In the rows, zero is written as 128.
One turn sends every row of this set to another row. A few are shown first. Where does it send the rows asked after them?
geb: [109 176 150 144 109 118 133 123 119 110 143 128]
Zivop: [128 149 133 150 109 146 129 103 123 113 115 164]
num: [ 94 141 120 135 108  90 145 140 126 115 123 146]
Fakim: [ 76 121 123 142 103 116 142 146 121 125 120 138]
Davuk: [ 91 154 119 160 118 127 144 130 105 123 130 105]
ziko: [ 89 161 140 147 138 120 146  89 140 145 122 127]
duva: [ 74 142 139 139 129 104 144 106 146 147 120 141]
leru: [150 110 128 108 159 133 121 138 131 142 125 110]
Gup: [128 165 126 170 116 132 132 114 113 112 129 141]
zos: [146 115 130 104 159 136 120 137 130 144 125 112]
Fiven: [ 97 157 153 136 101 106 133 135 127 113 139 145]
Lik: [150 110 129 107 157 134 121 137 130 140 126 110]
gego: [110 173 116 149 123 104 152 120 108 113 130 118]
Logun: [ 89 123 137 125 103 151 135 106 125 122 106 153]
Peg: [146 115 126 106 160 132 121 141 129 146 125 108]
simu: [149 111 128 108 157 127 118 138 132 146 121 108]
Vama: [102 153 158 124  99 125 130 117 131 112 130 159]
tugos: [145 112 128 104 158 134 119 139 132 145 125 111]
lopo: [113 130 130 149 100 121 126 129 129 116 119 174]
Ren: [ 80 155 134 150 135 103 145 107 140 146 127 125]
ruded: [149 109 128 108 159 134 121 138 132 143 125 110]
gofe: [105 155 130 142 119 159 142  92 110 118 116 122]
pekek: [113 146 123 168 108 109 132 141 117 117 132 148]
Rig: [147 117 129 107 160 134 121 139 130 146 124 109]
tolab: [150 110 129 109 158 133 120 140 131 144 126 111]
Kuf: [101 134 131 115 107 124 138 104 133 113 108 170]
goda: [149 112 128 108 154 130 118 134 132 146 120 109]
sesev: [ 82 147 142 138 131 123 142  89 150 146 117 141]
gev: [150 114 130 108 156 128 119 138 132 144 122 107]
tipu: [152 114 129 109 155 131 117 134 132 146 121 108]
Tal: [112 171 159 131 108 135 133 103 123 108 133 144]
dapo: [121 166 129 130 121 139 148  84 117 110 115 142]

Gup turns into Zivop
gofe turns into Logun
Tal turns into Vama
Now find these:
Kuf turns into num
sesev turns into duva

One turn sends every row of this set to another row. A few are shown first. Where does it send the rows asked after them?
Kir: [133 105 114 169 135 140  90  88 119 139 151 134 116]
bep: [ 99 115 103 155 130 151 134 105 153 123 134 190 110]
fuzup: [144 148 103 132 124 143 149 139 147 111 149 172 119]
lut: [140 144 129 146 141 144 155 128 124 113 152 189 128]
bomis: [114 133 108 149 158 149 147  99 122 110 145 200 110]
muku: [152 136 123 156 139 134  93 108 113 133 168 130 126]
zivil: [119  93 108 137 123 157 137 155 125 118 113 138 122]
puzep: [139 127 129 166 146 136  90  96 110 136 166 138 126]
Pob: [128 118 118 166 140 138  83  91 122 139 160 136 119]
rido: [100  99 139 140 157 134 147 111 105 123 126 161  86]
Kad: [ 94  94 113 132 141 136 138 115 129 124 119 147  74]
pul: [138 126 123 114 141 127 156 145 114 113 136 137  87]
zikem: [127  99 133 144 138 157 146 152 103 117 121 150 132]
nif: [149 133 109 151 130 136  88 109 126 133 164 123 120]
nake: [132 102 120 134 128 156 144 160 113 116 118 139 128]
fafos: [163 126 125 159 137 133 103 106 106 132 162 129 126]
ges: [142 111 100 158 124 138  89  99 131 136 152 122 113]
tigu: [119 137  76 132 135 149 140 113 149 108 142 179  99]
Zuvir: [114 114 113 110 157 133 118  99  72 130 145 156 121]
gaf: [138 151  88 127 141 145 150 124 136 104 151 178 108]
Pokem: [ 99 103  98 112 150 137 109  92  88 133 137 154 112]
Neti: [133 122 105 158 130 138  82 100 132 137 159 126 116]
pafog: [107 109  82 101 138 135 108 103 101 131 137 141 107]
les: [110  87 130 150 138 159 140 142 107 123 114 153 127]
Gazud: [118 113 103 115 131 131 145 135 134 117 126 132  76]
Torof: [160 125 107 152 125 134  97 111 122 131 159 118 118]
Litiz: [131 127 105  98 150 130 123 114  77 125 148 145 121]
munin: [127 123  86  92 138 132 115 116  94 125 144 135 112]
vukav: [119 130  87 138 117 148 136 125 164 117 138 172 108]
posev: [107  84 116 146 130 161 134 143 121 122 110 146 121]
fem: [146 113 129 171 143 137  98  91 104 137 158 138 124]
nav: [104 126  88 146 146 151 138  98 141 113 139 192 101]
kul: [126 118 145 129 158 129 159 129  96 116 137 155  94]
lidi: [135 150 108 138 154 145 154 115 119 105 154 192 114]
bozag: [111 124 129 161 145 149 146 107 128 121 143 200 122]

fuzup turns into vukav
gaf turns into tigu
Now find these:
pafog turns into Pokem
puzep turns into muku
posev turns into les
pul turns into Gazud
Kir turns into fem

